Here are some rows, each followed by its group. Rows of different groups can look alike.
tensor([ 0.10,  0.71, -0.61, -0.78, -1.49,  0.11, -1.09, -0.99, -0.62,  0.19, -0.46, -0.08,  0.27,  1.34,  0.72, -0.90, -1.26, -0.53,  0.08,  0.70,  1.36]) d
tensor([ 0.31,  0.07,  0.45,  1.44, -0.16,  0.59,  0.00, -0.06, -0.47, -0.76, -1.25,  0.29, -1.68, -0.21, -1.10, -0.22,  1.08, -0.55,  0.17,  0.08,  0.14]) e
tensor([-1.74, -0.22,  0.16,  1.46,  0.41,  1.82,  0.67, -0.41,  0.67, -0.82, -1.98,  0.89, -2.47, -0.83, -2.09,  0.60,  1.73, -0.49,  0.06, -0.12, -0.93]) f
tensor([-1.31, -0.04, -1.02,  0.05, -0.39, -0.37, -0.61, -1.11, -0.33,  0.39,  0.60,  0.03, -0.66, -0.03,  0.60, -1.47, -0.29,  0.09, -0.33,  0.02,  0.54]) f
tensor([-0.71, -1.05,  3.22,  0.33,  1.64,  0.52,  0.50,  1.88,  0.36,  2.32,  0.77, -0.63,  1.25, -0.64, -0.27,  0.37, -0.18, -0.63,  0.25, -0.14, -1.08]) g
tensor([-0.20, -1.20,  0.44, -0.60,  1.24, -0.80,  0.50,  1.06,  0.67,  0.59,  1.48, -0.03,  1.01, -0.55,  0.13,  1.36, -0.13,  0.53, -0.16, -0.43, -1.31]) g
tensor([ 0.01,  0.59, -0.28,  0.06,  0.12,  0.82, -0.04,  0.19, -0.09, -1.16, -0.78, -0.08, -0.68, -1.29, -0.22,  0.03,  0.98,  1.06, -0.30, -0.58,  0.12]) f
tensor([-1.34, -0.20,  0.60, -0.02, -0.43,  0.33, -1.36, -0.23, -1.73,  1.64,  0.15, -0.20, -0.30,  0.26,  0.91, -2.60, -1.37,  0.59, -0.72,  0.20,  0.99]) f
tensor([ 0.17, -1.11,  2.33,  1.31,  0.51,  0.33, -0.11,  1.67, -0.65,  1.35, -2.14, -0.46, -1.44,  0.99, -1.08,  0.65,  1.29, -0.84, -0.32, -0.65, -0.12]) e
tensor([ 1.03,  0.56, -0.34, -1.15, -1.25, -0.33, -0.78, -0.90, -0.59,  0.18, -0.15, -0.73,  0.94,  1.36,  0.78, -1.16, -0.87, -1.07,  0.18,  0.47,  1.47]) d
tensor([-0.23,  0.49, -0.42,  1.03, -0.11,  1.00,  0.62, -0.33,  0.35, -1.22, -0.84,  0.77, -1.55, -1.49, -1.07, -0.05,  1.29,  0.64,  0.13, -0.02, -0.08]) f
tensor([ 1.02,  0.06, -1.11, -0.60, -1.53, -0.35, -0.90, -1.17, -0.50, -0.79, -0.99,  0.22, -0.15,  1.44,  0.31, -0.38, -1.01, -0.88, -0.02,  0.43,  1.13]) d
tensor([-1.29, -0.15,  0.52,  0.17,  0.83,  0.15, -0.31,  0.70, -0.45,  0.34, -0.46, -0.04, -0.25, -0.38,  0.96,  0.19,  0.15,  1.63, -0.69, -0.54, -0.14]) f
tensor([-0.33,  0.24,  0.76,  0.91,  0.97,  0.92, -0.02,  0.73, -0.33,  0.21, -1.55,  0.26, -1.44, -0.99, -0.43,  0.01,  0.92,  1.23, -0.53, -0.08,  0.19]) f
tensor([-0.58, -0.27,  0.19, -0.03,  0.88,  0.35,  0.07,  0.57, -0.30,  0.25,  0.18, -0.15, -0.52, -0.50, -0.16,  0.09,  0.81,  1.15, -0.18, -0.36, -0.30]) f
tensor([ 0.60, -0.13, -0.18,  0.65,  0.39, -0.68,  0.82,  0.23,  0.48, -0.28,  0.59, -0.08,  1.02,  0.13, -0.16,  1.71,  0.59,  0.56,  0.02, -0.95, -0.91]) g
tensor([-0.30, -1.30,  0.65, -0.39,  1.13, -1.14,  0.61,  0.95,  0.98,  0.73,  1.04, -0.47,  1.61,  0.29,  0.73,  1.18, -0.18,  0.35, -0.61, -0.22, -1.45]) g
tensor([-0.33,  0.42, -1.08,  0.90, -0.08,  0.97,  0.80, -0.89,  0.66, -1.94, -0.86,  1.05, -0.56, -0.94, -0.87,  0.22,  0.95,  0.40,  0.41, -0.46, -0.01]) f
tensor([-1.23, -0.18,  0.88, -0.34,  0.67, -0.02,  0.44, -0.04,  0.04,  0.48,  1.43, -0.18,  1.17, -0.78,  0.54, -0.34, -0.98, -0.36,  0.24,  0.64, -0.33]) g
tensor([-0.67, -0.99,  1.24,  1.97,  0.20,  0.66,  0.86,  0.23,  0.73, -0.09, -1.39,  0.97, -0.74,  0.85, -1.22,  1.53,  0.88, -1.65, -0.13, -0.60, -1.21]) e
tensor([ 1.09,  0.66, -0.77, -1.16, -1.41, -0.18, -0.94, -1.11, -0.61,  0.16,  0.23, -0.27,  0.27,  0.99,  0.48, -0.90, -1.33, -0.95,  0.28,  0.78,  1.27]) d
tensor([ 0.14, -0.75, -0.11,  0.14,  0.65, -0.61,  0.65, -0.12,  1.29, -0.72,  0.39,  0.23,  0.67,  0.10, -0.22,  1.36,  0.19,  0.46, -0.07, -0.36, -0.90]) g
tensor([-0.99,  0.51,  0.53, -0.32,  0.70,  0.19,  0.28,  0.09,  0.88,  0.64,  1.44, -0.32,  0.98, -1.04,  0.39, -0.13, -0.71,  0.09,  0.29,  1.00, -0.68]) h
tensor([-0.12, -0.48,  0.94,  1.66,  0.05,  1.17,  0.60,  0.32,  0.13, -0.68, -1.43,  0.25, -1.59,  0.00, -1.60,  0.10,  1.57, -0.99,  0.20, -0.44, -0.30]) e
tensor([ 1.82,  0.36, -0.30, -1.79,  0.43, -0.97,  0.78,  1.46, -0.21,  0.22,  0.38, -0.76,  1.01,  0.37, -0.19,  1.31,  0.76,  0.34,  0.57, -0.26, -0.35]) h
tensor([-2.05,  0.47,  0.06, -0.09, -0.20,  0.56, -1.03, -1.05,  0.44,  0.70,  0.58,  0.83, -0.04, -0.79,  0.95, -1.28, -1.21,  0.02, -0.49,  0.67, -0.22]) f
tensor([ 0.79,  0.46, -0.83,  0.00,  0.33, -0.50,  1.17,  0.18,  1.01, -1.04,  0.09, -0.03,  0.30, -0.42, -0.35,  1.26,  1.21,  0.50,  0.42, -0.45, -0.84]) h
tensor([-0.87, -1.09,  2.05,  1.26,  2.05, -0.33,  0.87,  1.56,  1.22,  1.22,  2.05,  0.14,  1.79, -0.36, -0.50,  1.63, -0.22, -0.33, -0.32, -0.36, -1.97]) g
tensor([-0.98, -0.05, -0.10,  1.70, -0.04,  1.48,  0.80, -0.38,  0.49, -1.56, -1.29,  1.22, -1.41, -0.62, -1.49,  0.21,  1.25, -0.24,  0.20, -0.26, -0.80]) f
tensor([ 0.03,  0.61, -0.48,  1.24, -0.19,  0.13,  1.23, -1.12,  0.74, -1.84, -0.09,  0.97, -0.66, -0.38, -0.80,  0.40,  1.13, -0.06,  0.35, -0.54, -0.77]) g
tensor([-0.19,  0.40, -0.49,  0.55,  0.03,  1.36,  0.39, -0.34, -0.07, -1.44, -0.93,  0.75, -1.21, -1.41, -0.81,  0.02,  1.25,  1.16,  0.37, -0.13,  0.31]) f
tensor([ 1.70,  0.00, -2.00, -0.67, -1.98, -1.60, -0.83, -1.86, -0.95, -1.16, -0.55, -0.08, -0.05,  2.26, -0.15, -0.06, -0.60, -1.32,  0.00,  0.18,  1.22]) d
tensor([ 0.50,  0.88, -1.00, -1.01, -1.29, -0.36, -0.71, -1.44, -0.49, -0.11, -0.26,  0.24,  0.04,  1.02,  0.62, -0.26, -0.99, -0.84,  0.09,  0.56,  1.14]) d
tensor([ 1.34,  0.12, -0.43, -0.51, -1.40, -1.01, -1.02, -0.17, -0.94,  0.25, -0.48, -0.56,  0.53,  2.11,  0.53, -0.82, -0.99, -1.20,  0.33,  0.43,  1.38]) d
tensor([-1.29, -1.12,  0.24, -0.39,  0.50, -0.23,  0.40, -0.05,  0.54,  0.40,  1.51,  0.18,  0.93, -0.83,  0.15, -1.24, -0.71, -0.47,  0.16,  0.57, -0.16]) g
tensor([-0.39, -0.81, -0.07,  0.16,  0.62, -0.26,  0.70,  0.49,  1.15, -0.66,  0.05,  0.47,  0.73, -0.04,  0.14,  1.36, -0.08,  0.68,  0.14, -0.25, -0.91]) f
tensor([ 0.62,  0.18, -0.10,  0.51,  0.21, -0.04,  0.48,  0.00,  0.37, -0.52,  0.05,  0.46, -0.26, -0.79, -1.01,  0.81,  0.65,  0.38,  0.35, -0.61, -0.31]) g
tensor([ 0.50, -0.25,  0.79,  1.26, -0.12,  0.45,  0.28,  0.51, -0.47, -0.23, -1.28, -0.23, -1.09,  0.04, -0.99, -0.31,  1.31, -0.63,  0.06, -0.67,  0.15]) e
tensor([-1.21,  0.44, -0.40,  1.49, -0.18,  1.90,  0.61, -0.76,  0.47, -1.41, -1.64,  0.88, -2.08, -1.48, -1.77, -0.09,  1.11,  0.19,  0.02,  0.10, -0.19]) f
tensor([ 1.11,  0.48, -0.81, -0.98, -1.56, -0.88, -0.68, -1.32, -0.98, -0.27, -0.66, -0.11,  0.27,  1.33,  0.66, -0.79, -1.27, -0.75,  0.24,  0.71,  1.57]) d
tensor([ 0.13,  0.86, -0.98,  0.63, -0.31,  0.44,  0.94, -0.60,  0.80, -1.70, -0.63,  0.93, -1.16, -0.96, -0.41,  0.28,  1.35,  0.35,  0.37, -0.20, -0.19]) f
tensor([ 1.60,  0.34, -1.12, -0.78, -1.69, -0.68, -0.53, -0.91, -1.15, -0.01, -0.69, -0.22,  0.49,  1.76,  0.34, -1.03, -0.89, -0.53, -0.17,  0.59,  1.36]) d
tensor([ 2.05, -0.39, -1.33, -0.81, -1.72, -1.16, -0.66, -1.06, -1.27, -0.32, -1.17, -0.45, -0.15,  2.78, -0.07,  0.13, -0.67, -1.23, -0.45,  0.31,  1.60]) d
tensor([ 0.77,  0.69, -0.54,  0.21, -0.49, -0.09,  0.17, -0.44,  0.41,  0.27, -0.03, -0.13,  0.57, -0.23, -0.11, -0.08,  0.06, -0.85,  0.50,  0.89,  0.23]) h
tensor([ 2.30,  0.64, -1.90, -0.97, -2.24, -1.82, -1.16, -1.24, -0.94, -0.85, -0.62, -0.99,  0.26,  2.46,  1.41, -0.86, -0.91, -0.91, -0.29,  0.35,  2.38]) d
tensor([-1.13,  0.50, -0.96, -0.38, -1.01,  0.06, -0.78, -1.60, -0.65, -0.12,  1.47,  0.09, -0.18, -0.75,  0.90, -2.63, -1.55, -0.28, -0.12,  0.79,  1.25]) f
tensor([ 0.63,  1.07, -0.87, -0.90, -1.62, -0.16, -1.14, -1.38, -0.18, -0.55, -0.21,  0.53,  0.36,  1.29,  0.75, -1.10, -1.25, -0.72,  0.02,  0.53,  1.33]) d
tensor([ 0.63,  0.57,  0.47, -1.79,  0.67, -0.02, -0.04,  0.94, -0.06,  1.68,  1.32, -0.93,  1.36, -0.54,  0.56, -0.27, -0.32,  0.09,  0.53,  1.12, -0.21]) h
Which group is second nearest to each row below, going by the average distance to the group's rows?
tensor([ 0.25, -1.05, -0.04, -1.27,  0.82, -0.78,  0.30,  0.93, -0.39,  0.76,  1.22, -0.77,  0.99, -0.06,  0.50,  0.12, -0.38,  0.23,  0.43,  0.07, -0.36]) g
tensor([ 0.76,  0.34,  0.01,  0.54, -0.25,  0.47,  0.46,  0.04, -0.69, -0.84, -1.27,  0.27, -1.30, -0.75, -0.24, -0.24,  1.09,  0.42,  0.08, -0.44,  0.63]) f
Which group is second nearest to each row below, going by the distance to the group's nearest row?
tensor([ 0.18, -0.85,  0.19, -0.19,  0.98, -1.14,  0.60,  1.03,  1.27,  0.05,  1.00, -0.13,  1.24,  0.11,  0.00,  1.52,  0.00,  0.56, -0.27, -0.27, -1.35]) f
tensor([ 0.79,  0.14, -0.37,  0.34,  0.27, -0.74,  0.83,  0.29,  0.37, -0.76,  0.83, -0.33,  0.50,  0.11,  0.16,  1.39,  0.65,  0.31,  0.20, -0.80, -0.73]) h
